One turning vector, and how many steps it has turned
The counts run from 0 to 786.
-.10,-.09,-.20,.24,.31,.24,-.31,.13,.06,-.08,.08,-.06,-.16,-.22,-.05,.10,.10,.15,.14,.26,-.20,.10,-.08,.00,-.01,.03,-.32,.27,-.05,.03,-.01,-.05,-.08,-.23,.12,-.15,-.29,-.13,.15,.28,-.22,-.23,.05
768
.16,.05,-.01,.06,.04,.32,-.41,.17,.11,-.32,.06,.13,.07,-.18,-.06,.07,.15,.05,.17,.04,-.08,-.28,.00,.07,-.09,.11,-.32,-.01,-.03,.06,.26,-.01,-.06,-.26,.27,-.06,-.38,-.04,.02,.26,-.03,-.17,.04
472
-.10,.01,-.07,-.06,-.07,.31,-.27,.07,-.05,-.11,.02,.18,.15,.06,.06,-.06,.01,.15,.24,.14,-.12,-.42,-.12,.24,-.13,-.03,-.33,.10,.05,-.27,.05,.06,-.01,-.14,-.18,.16,-.38,.09,-.03,.26,-.03,-.19,.07
705
-.26,-.13,-.08,.27,.05,.29,-.42,.13,.02,.03,.07,-.14,-.02,.00,.04,-.08,.17,.10,.00,.13,-.14,.00,.15,.23,-.03,.05,-.31,.37,-.15,-.26,-.15,-.08,-.10,-.22,.03,-.01,-.31,.01,.15,.29,-.02,-.11,.17
188
-.06,-.09,-.05,-.02,.18,.31,-.44,.11,-.01,-.20,.08,.16,.16,.02,.07,.08,.19,-.01,.11,.16,-.09,-.27,.23,.15,-.20,.05,-.31,.09,-.12,-.07,-.02,-.12,-.15,-.37,.21,.13,-.08,.06,.02,.34,.12,-.16,.08
495
-.20,-.20,-.28,.27,.18,.26,-.32,-.08,.04,-.15,-.03,.01,.02,-.10,.12,.08,.03,.15,.07,-.02,-.24,-.10,-.17,-.01,.02,.01,-.41,.34,-.13,-.18,.01,-.22,-.17,-.19,.04,.01,-.31,-.10,.10,.02,.07,-.10,-.02
777
-.13,-.10,-.11,.01,.18,.30,-.38,.05,-.03,.02,.12,.21,.13,-.04,.12,.01,.05,.20,.08,.35,-.05,-.18,.02,.23,-.20,.00,-.36,.13,.05,-.16,-.16,.09,-.04,-.10,-.17,.06,-.16,-.05,-.10,.39,-.17,-.26,.16
548
-.11,.08,-.03,.17,.00,.04,-.33,.01,.00,-.13,-.03,-.08,.11,.09,.13,-.20,.13,.26,.13,.18,-.18,-.16,-.05,.17,-.02,.04,-.43,.26,-.02,-.22,-.15,.05,-.14,-.13,-.17,-.02,-.43,.01,-.02,.35,-.08,-.11,.08
717
-.05,-.02,-.15,.12,.21,.06,-.29,.23,.16,-.26,-.02,-.07,-.04,-.15,.06,.03,.09,.15,.28,.22,-.25,.14,-.18,-.02,-.27,.06,-.33,.27,-.04,.07,-.05,-.15,-.10,-.31,.03,-.12,-.29,-.14,-.07,.27,-.05,-.16,.07
267
-.09,-.01,-.19,.25,.17,.06,-.23,-.07,.03,-.14,-.06,-.16,-.02,-.20,.00,-.04,.26,.21,.24,.19,-.23,-.12,-.19,.02,-.04,.00,-.33,.29,.05,-.10,-.02,-.12,-.16,-.06,-.04,-.07,-.51,.07,.09,.20,-.10,-.13,.11
584
.05,-.12,-.21,.05,.15,.28,-.46,.02,.13,-.28,.10,.20,.19,-.07,.14,.10,.20,.11,.04,.01,-.06,-.27,.07,.03,-.19,.11,-.42,.06,-.09,-.01,.03,-.16,-.16,-.26,.22,.02,-.22,.04,-.13,.24,.07,-.18,-.04
469
-.15,-.10,-.23,.16,.24,.16,-.23,-.21,-.06,-.14,-.06,.02,.03,-.05,.10,.01,.11,.21,.19,.20,-.30,-.26,-.26,.00,.10,-.08,-.38,.31,.02,-.21,-.02,-.16,-.19,-.11,-.07,.05,-.36,-.02,.15,.10,.05,-.11,.03
751
-.08,.07,.04,.14,-.08,.17,-.37,.18,-.05,-.19,-.03,-.09,.03,.03,-.04,-.12,.24,.05,.24,.09,-.15,-.25,.12,.16,-.01,.06,-.22,.20,-.13,-.16,.05,-.04,-.15,-.26,.15,.07,-.45,.13,.18,.29,.11,-.05,.14
504
-.12,-.16,-.22,.10,.40,.30,-.23,-.02,.02,-.14,-.03,.13,-.06,-.20,.02,.18,-.06,.12,.21,.28,-.27,.00,-.27,-.03,-.07,-.08,-.34,.28,.03,-.04,.03,-.17,-.09,-.18,-.02,.02,-.16,-.22,.08,.13,-.03,-.16,.08
594
.03,.00,-.25,.09,.14,.14,-.34,.16,.19,-.30,.09,.04,.08,-.02,.14,.07,.15,.19,.10,.05,-.13,-.13,.00,.02,-.23,.17,-.45,.14,-.12,.09,-.05,-.11,-.09,-.28,.14,-.11,-.31,.02,-.13,.29,-.05,-.21,-.08
288
-.02,-.05,-.29,.19,.10,.10,-.32,.14,.20,-.24,.03,-.06,.04,-.12,.06,.08,.22,.17,.12,-.02,-.12,-.08,-.04,-.03,-.21,.15,-.39,.23,-.09,.05,.00,-.18,-.10,-.24,.13,-.16,-.41,.00,-.10,.20,-.04,-.18,-.05
449
-.18,.03,-.02,.17,-.10,.19,-.36,.18,-.02,-.06,-.01,-.09,.04,.09,.05,-.16,.19,.17,.11,.10,-.12,-.19,.06,.25,-.08,.08,-.29,.29,-.07,-.28,-.14,.04,-.08,-.18,-.11,.02,-.45,.08,.06,.34,-.04,-.14,.14
530
.02,.12,-.08,.14,.26,.14,-.24,.04,-.04,-.12,.01,-.01,-.07,-.15,-.09,-.02,.10,.22,.26,.39,-.15,-.15,-.13,.11,.02,-.02,-.33,.16,.11,-.02,.03,.10,-.08,-.05,.00,-.10,-.40,-.01,.12,.38,-.26,-.23,.14
740
-.01,.02,-.09,.11,.15,.18,-.30,.18,.12,-.36,-.10,.05,-.02,-.13,-.02,.06,-.11,.14,.34,.17,-.30,.00,-.38,-.05,-.10,-.02,-.31,.19,-.03,.01,.17,-.09,-.07,-.27,-.02,-.06,-.37,-.23,.05,.12,.04,-.10,.04
272
-.14,-.12,-.08,.22,-.02,.27,-.38,.04,.00,.04,.08,-.03,.11,-.15,.01,-.08,.31,.18,.00,.07,-.03,-.20,.03,.21,-.19,.08,-.33,.21,.05,-.24,-.07,-.01,-.06,-.02,-.08,.01,-.44,.08,-.07,.29,-.11,-.17,.20
209
-.17,-.06,-.10,-.02,.04,.25,-.34,.08,-.01,-.10,.05,.19,.22,.13,.22,-.08,.00,.15,.13,.20,-.14,-.29,-.06,.23,-.22,.01,-.37,.18,-.06,-.31,-.15,-.05,-.10,-.19,-.20,.15,-.15,.05,-.09,.31,.04,-.20,.06
703
-.18,-.14,.00,.03,.16,.34,-.41,.07,-.03,-.07,.03,.19,.10,.04,.15,-.05,-.13,.14,.07,.33,-.17,-.11,-.13,.22,-.08,-.05,-.37,.24,.00,-.25,-.06,.08,-.06,-.17,-.23,.14,-.10,-.17,.00,.28,-.02,-.15,.18
541
-.14,-.20,-.01,.01,.23,.19,-.42,-.06,-.01,-.20,-.06,.16,.24,-.14,.10,.06,.10,.11,.16,.25,-.17,-.07,-.14,.07,-.36,-.04,-.31,.22,.05,-.10,-.08,-.17,-.13,-.15,-.15,.12,-.11,-.11,-.20,.24,.16,-.09,.24
67
-.10,.06,.10,.15,-.02,.34,-.37,.27,-.07,-.09,.02,-.03,-.10,-.03,-.14,-.09,.12,.02,.25,.17,-.13,-.16,.11,.24,.04,.00,-.20,.16,-.06,-.16,.09,.08,-.03,-.27,.13,.06,-.42,-.01,.28,.32,-.07,-.12,.15
345
-.15,-.09,-.11,.08,.15,.13,-.26,-.11,-.02,-.25,-.12,.07,.16,-.17,.00,.04,.09,.15,.35,.14,-.26,-.24,-.37,.02,-.21,-.06,-.27,.27,.07,-.13,.05,-.21,-.14,-.08,-.12,.12,-.41,-.06,-.05,.05,.15,-.08,.09
250
-.03,-.12,-.02,.04,.26,.25,-.35,.04,.02,-.08,.05,.11,.11,-.31,-.02,.07,.18,.13,.17,.36,-.07,-.05,-.06,.13,-.34,.02,-.27,.11,.13,.00,.00,-.02,-.03,-.08,-.08,.00,-.22,-.08,-.19,.37,-.13,-.25,.25
233
-.11,-.02,-.08,.22,.19,.14,-.41,.06,-.01,-.13,.06,-.06,-.06,.03,.03,-.07,.23,.08,.08,.18,-.16,-.09,.22,.12,.09,.08,-.40,.28,-.21,-.08,-.11,-.06,-.23,-.32,.22,-.03,-.26,.03,.19,.36,.03,-.09,.09
161
-.04,-.09,.00,.04,.22,.29,-.34,.04,-.04,-.10,.03,.11,.10,-.33,-.08,.10,.15,.13,.26,.31,-.06,-.15,-.15,.13,-.28,-.02,-.25,.09,.21,-.03,.09,.03,.01,.00,-.09,.06,-.29,-.08,-.10,.28,-.12,-.21,.29
232
-.17,-.10,.04,.28,-.08,.40,-.41,.11,.01,-.05,-.04,-.11,-.04,-.24,-.12,-.08,.16,.08,.11,.00,-.11,-.05,-.07,.18,.00,.04,-.25,.24,.01,-.23,.13,.02,-.03,-.10,.01,.00,-.52,-.09,.16,.15,-.03,-.05,.22
30
-.16,-.11,-.02,.10,.14,.45,-.35,.02,-.12,-.12,.01,.16,-.04,-.05,-.05,.02,-.02,-.01,.18,.14,-.20,-.28,-.03,.13,.16,-.08,-.24,.17,-.05,-.21,.15,-.02,-.11,-.20,.12,.20,-.27,-.06,.34,.14,.10,-.09,.11
171
-.14,.01,.06,-.02,-.04,.32,-.34,.12,-.05,-.19,-.06,.14,.08,.11,.03,-.09,-.13,.09,.27,.17,-.23,-.28,-.21,.22,-.05,-.07,-.30,.16,.01,-.32,.09,.07,-.04,-.19,-.19,.19,-.33,-.06,.07,.21,.09,-.11,.11
699
